Some points, each followed by its number:
tensor([-0.01,  0.06, -1.11,  0.54,  0.37,  0.69, -0.60, -0.21]) 0
tensor([-1.40,  0.90, -0.68,  0.81,  1.73, -0.18,  0.62, -1.34]) 1
tensor([ 1.88,  1.18,  0.62, -2.86,  1.38,  0.79,  0.91,  1.00]) 2
tensor([ 0.18, -2.08, -0.88,  0.56, -0.14,  1.03, -0.85,  0.86]) 3
tensor([-0.86,  0.32,  1.53,  0.59, -0.12,  1.26, -0.43,  0.51]) 4
tensor([-2.87,  0.03,  0.34,  0.52,  0.96, -0.18,  1.51,  0.19]) 5
tensor([-0.29, -0.26, -2.07, -0.03,  0.19, -0.02, -1.86,  0.83]) 6
tensor([ 0.80,  0.18, -0.06, -0.73, -0.07, -0.51, -0.13,  0.51]) 7
tensor([ 1.39,  0.50,  0.76, -0.28, -0.28,  0.75,  0.32, -0.84]) 8
tensor([-0.35, -0.13, -0.23,  0.70,  0.01,  0.16,  0.52, -0.05]) 9
tensor([-1.01, -0.45,  0.80,  0.55,  0.05, -0.17,  0.39, -0.17]) 10
tensor([ 0.07,  1.04, -1.38,  1.69, -2.95, -0.31, -0.74, -1.41]) 11
tensor([ 0.84,  0.46,  0.30, -1.40,  1.05,  0.51,  0.48,  0.36]) 12
tensor([ 1.18,  0.30,  0.57, -1.73,  0.98,  0.85, -0.07, -0.65]) 13
tensor([ 1.31,  0.34,  0.53,  0.24, -0.60, -0.36,  0.55, -0.45]) 14
tensor([ 0.34,  0.23, -0.15,  1.14,  0.02,  0.57,  0.24, -0.58]) 15
tensor([ 0.96, -0.51, -1.52, -0.07, -0.01, -0.20, -0.75, -0.71]) 16
tensor([-0.45, -0.71,  0.00,  0.55, -0.31, -0.98, -0.17, -0.10]) 17
tensor([ 0.27,  2.45,  0.00, -0.92, -0.56, -1.06,  1.66, -0.17]) 18
tensor([ 0.52,  0.76,  0.33,  0.52, -0.99, -0.08,  0.71, -0.69]) 19
tensor([ 0.10,  1.30,  0.00, -0.44, -0.11, -0.79,  1.20, -0.50]) 20
tensor([-2.31, -0.28,  1.17,  0.28,  0.40, -1.32,  0.29, -0.52]) 21
tensor([-1.54,  0.05,  1.37, -0.12,  0.52, -1.02, -0.57, -0.03]) 22
tensor([ 1.26, -1.46, -0.92,  0.05,  0.12,  0.25, -0.38,  0.33]) 23
Which five points above are nearest to each new point by angle? Their numbers follow each, nearest first.
tensor([ 0.21, -0.38,  0.15,  0.03,  0.67,  0.80,  0.29,  0.31]) -> 12 3 2 13 23
tensor([-0.36, -0.90, -1.53,  0.79,  0.47, -0.97, -0.76,  1.32]) -> 6 3 17 23 0
tensor([ 1.00,  0.35,  0.44, -0.79, -0.83,  0.10,  0.05, -0.09]) -> 8 14 7 2 13
tensor([-1.59, -1.81, -0.04,  1.59, -1.16, -2.64,  0.01, -0.39]) -> 17 21 10 22 9
tensor([ 0.32,  1.49,  0.64, -2.03,  2.58,  1.86,  0.50,  1.43]) -> 12 2 13 7 4
tensor([ 0.27, -2.08, -1.12,  0.79,  0.91,  0.98, -0.53,  0.45]) -> 3 23 0 6 16
tensor([-0.49, -0.33, -0.25, -0.44,  0.12,  0.39, -0.86,  0.92]) -> 6 3 4 0 23
tensor([ 0.60, -0.19, -1.10,  1.51,  0.43,  2.54, -0.59, -0.89]) -> 0 15 3 16 9
tensor([ 0.87,  0.28,  0.18, -1.01,  1.06,  0.62, -0.43, -0.06]) -> 13 12 2 8 7
tensor([-0.59, -1.18, -1.53,  2.86, -4.38, -4.55,  0.05, -1.21]) -> 17 11 19 9 14
tensor([ 0.21,  0.61, -0.49,  0.46, -0.49, -0.53,  0.16, -1.30]) -> 11 19 20 15 14
tensor([-0.23, -0.01, -0.36, -0.07,  0.52,  0.74,  0.05,  0.46]) -> 0 3 12 6 2
tensor([-0.70,  1.50, -1.46,  0.37,  0.18, -0.46, -0.23, -1.29]) -> 1 11 0 20 18
tensor([-2.12, -0.28,  0.65,  0.68,  1.46,  0.06,  1.24,  0.82]) -> 5 10 21 9 1
tensor([ 0.46, -0.73, -0.50,  0.10, -0.59, -0.41, -0.50,  0.11]) -> 23 16 3 17 6
tensor([ 1.02, -0.04,  0.41, -1.77,  1.03,  1.04, -0.47, -0.76]) -> 13 12 2 8 7
tensor([-1.04,  0.42, -1.27,  0.46, -0.49, -0.94, -0.22,  0.43]) -> 6 17 11 5 9
tensor([-0.48,  0.27, -0.37,  0.83, -1.08, -0.49,  0.11, -0.84]) -> 11 19 17 9 15
